In the data rows, the value 128 means zero.
Here are some numbered points:
[ 96 120 142 136 168 158 100  81 234 146 128 112 110 171  85 162  95 196
 140 137 181  67 101 127 138 187 157 114 164 178 177 126] 0
[104 120  68 132 149 152  97 101  86 108 130 108 144  83 128  91  79  90
 159 131  94 159  83 146  95 154 125 113 110 175 165 104] 1
[106 102 104 101 180 142 109 122 143 171  82 134 135  63 204  75  61 154
 154 144 166 134 182 145 146 129  98 156 170 238  86 115] 2
[137  84 108 148 149 154  74 125 156 117  99  62  86 157  96 143 125 155
 124 155 166 127 107 139 153 123 146 122 130 144 126 140] 3
[159 186 194 119 110  82 113  76 218 185 138 117 209 223 131 164 209 133
 195 173 149  29 168  79  83 164 192  69 179  97  97  60] 4
[124 106 124 142 124 158 175 115 156 143 138 140 228 171 175 134 118 118
 123 115 158 124 109 112  95 143 175 119 164 180 185 161] 5
[116  95 101  91 196 146  82 120 160 165  34 119 124  47 243  74  56 155
 129 152 208 132 183 146 151 159  93 161 169 252  72 112] 6
[152 123 160  90 171 149 100 115 236  79 136 155   0 136 193 150 132 154
  76  95 174  66 127 129 161  86  59 177  98 162  69 119] 7
[ 81  53 144 170  97 137 162 163  70 167 164 212 183 102 134 168 176 182
 138 117 155 152 119 175 109 102 153 151 168  91 155 181] 8
[154 120  98 145 128  91 112  84 108 154 120 150 109 137 148 147 184 154
 126 124 135 139 198 115 106 113 132 134 171 112 140 158] 9
[143 132 187 107 141 171 254 225  89 123 110 148 228  71 118  21  43 110
 129 121 118 143  68 136 160 173 126 126  76 164 146  77] 10
[144 164 145 105 131 112 248 144 123 158  92  94  66 141 162 109 142  69
 119 125 214 142 188 122 118  51  45 189 113  85  57 134] 11
[225 102 136 116 107  93 181 131 165 172 120  93  61 209 132 143 161 177
  69 109 181  74 150  80 204  39 173 142 129 122 104 214] 12
[144 107  96  90 116 122  72 131  99 132 144 106 107 111 101 126 118 152
 159 190  90 122  75 161 174  97 144 104  86 121 106 115] 13
[162 150  52  83 140 117  41  54 220  86 138  81  70 160 131  99 146 144
  97 120  98  95 161  58 165  88 123 114 160 217  75 134] 14
[106 122  77 128 156 152 107 111  95 109 128 101 150  82 125  99  74  86
 151 127  87 160  78 144  99 154 129 110 113 170 153 108] 15
[107 168 127 151  65 113 114 121  97 135 193 146 118 150 128 169 165  97
 179 151 103 140 134 167 125  71 126 118  77  80 144 125] 16
[ 90 174 151 145  66 160 153 133 107  79 192 178 225 163  96 162 152  37
 112  85  29 131  68 103  63 172 131  86  91  78 221  90] 17
[184  83  91 150 103 135 124 117  93 123 142 148 155 120 159 117 139 140
 109  97 132 137 127 116 155  96 160 135 106 167 192 157] 18
[115 110 102 115 171 143 100 127 134 161  70 132 129  75 189  87  70 150
 136 141 171 135 176 146 148 141 103 156 153 214  99 112] 19
Which three points above are nearest to each new point by angle? Their numbers follow each, smallest number first.
[131 138 183 113 137 156 236 199 103 135 124 150 201  88 119  37  54 123
 139 123 123 133  80 134 158 151 128 128  89 163 146  86] ~ 1 10 15
[ 88  59 141 167 106 136 158 161  74 176 160 200 182 109 135 161 164 185
 137 118 151 151 115 169 115 108 161 137 172  94 160 174] ~ 5 8 18
[ 75  55 117 103 161 135  46 150  77 119  84 179 175  43 148 189 116 173
 116 171  96 187 134 176  96 195 136 120 189 109 152 168] ~ 1 8 15
[125 160 154 135  60 165 149 128 108  58 180 165 232 156 105 155 153  29
 110  78  53 135  58 103  60 182 134  97  94  72 199  94] ~ 5 16 17
[ 89  64 149 160 106 132 159 160  83 170 156 195 170 110 131 162 172 181
 137 120 158 146 118 170 109 107 158 147 171  87 151 177] ~ 5 8 9
[101 172 145 135  69 157 152 129 109  85 191 161 217 160 100 157 148  49
 119  87  44 128  75 102  61 165 135  88 101  79 212 103] ~ 5 16 17
[171  49 116 131 139 150  55 120 155  88  71  74  90 154  86 155 175 157
  94 150 137 133 124 105 150 115 151 109 145 117 131 159] ~ 3 12 14
[149 141 207  94 147 171 255 250  85 130 103 164 248  55 118   0  28 109
 120 122 129 156  65 146 169 191 115 136  62 161 153  59] ~ 1 10 15
[135 126 191 109 130 169 244 215  96 125 117 160 217  73 121  33  56 111
 128 123 122 146  81 143 156 158 113 133  85 155 147  78] ~ 1 10 15
[ 88 160 175 156 126 140 196 174 155 122 148  88 171 179  20 173 120 128
 136 134 129 126  99 115 106 170 152 113 136  73 142 147] ~ 0 4 17
[140 183  33 113 134 114  83  68 154 103 139  76  39 100 103  62 103  89
 109  90 109 132 153  87 147 126  89 145 117 169  75 130] ~ 1 7 14
[ 97 159 157 138  78 163 158 123 114  93 184 163 213 168 104 161 144  52
 126  89  54 125  72 100  69 164 130  90 104  85 202 106] ~ 5 16 17
[121 162  97 112 118 129  87 112 125 114 152  93  41  73  82  86 107  93
 167 131 101 107 100 144 152  95  83 142  71 115  58  85] ~ 7 13 14
[147  76 245 107 172  84 240 184 184 230  81 103 139 201 119 191 162 233
 126 153 255  75 169  97 145 126 195 117 204  88 101 201] ~ 0 4 12
[146 158 150 152 159  64 153 168  65  74  91  44 105 111 138 127 138  61
  78 108  81 200 175  92  78 108 133  96 145  77  84 164] ~ 9 11 17
[150 128 148  87 170 149 104 122 233  78 127 153   0 130 193 145 124 153
  78 100 166  72 127 123 156  89  54 170 105 164  68 117] ~ 6 7 14
[158  94 142 167 146  91 169 156 107 161 108  64 111 138 148 138 135 164
 161 147 175 141 147 150 146  68 159 139 145 142  99 164] ~ 3 11 12
[148 182 197 157 111  92 175 143 132 167  81 135 141 186  76 148 164 149
 132 133 191 116 205 111 140 190 115 136 130  42 136  95] ~ 4 9 11
[155 175 175 123 114 101 116  91 188 162 124 122 193 204 134 146 185 135
 169 160 153  60 157  93 101 170 169  83 161 104 112  74] ~ 0 4 5
[108 103 121 149 119 179 200 118 176 144 147 142 255 202 194 125 109 114
 106 106 169 121  98  90  86 160 203 119 193 205 211 184] ~ 0 5 18
[117  95 148 100 136 133 120 173  71 138 122  72  73 110  96 163 137 123
 197 248 117 158  70 218 133  63  98 117  59  51 111  91] ~ 3 13 16
[165 193 189 109 108  75 119  75 203 182 134 124 220 225 140 152 206 135
 202 173 148  29 160  84  84 171 194  53 172  90 101  50] ~ 0 4 5
[101  89  86 146 127 102 105 149  83 132 189  96  85 114  51 146 131 174
 158 146 101 165  97 163 161  66 170 120 118 126 133 182] ~ 3 13 16
[116 167 119 125 163 112 126 100 163  94 127  79  67 140 113 127 130 104
 115 116 133 132 145  94 105 126 101 121 148 129  92 124] ~ 7 11 14
[112 165 119 142  77 129 171 130  89 140 151 172 146 130 126 109 130  76
  80  68  78 136 154 103 121 119 108 150 122 101 176 142] ~ 16 17 18
[147 123 148 101 163 139 112 117 203  94 128 134  17 130 178 144 124 151
 101  98 157  84 125 125 148  97  80 162 114 160  78 126] ~ 7 12 14
[ 92  57 142 159 108 135 152 158  76 165 159 194 171 108 129 155 167 185
 138 125 157 146 111 169 114 105 163 145 167  86 153 173] ~ 5 8 18
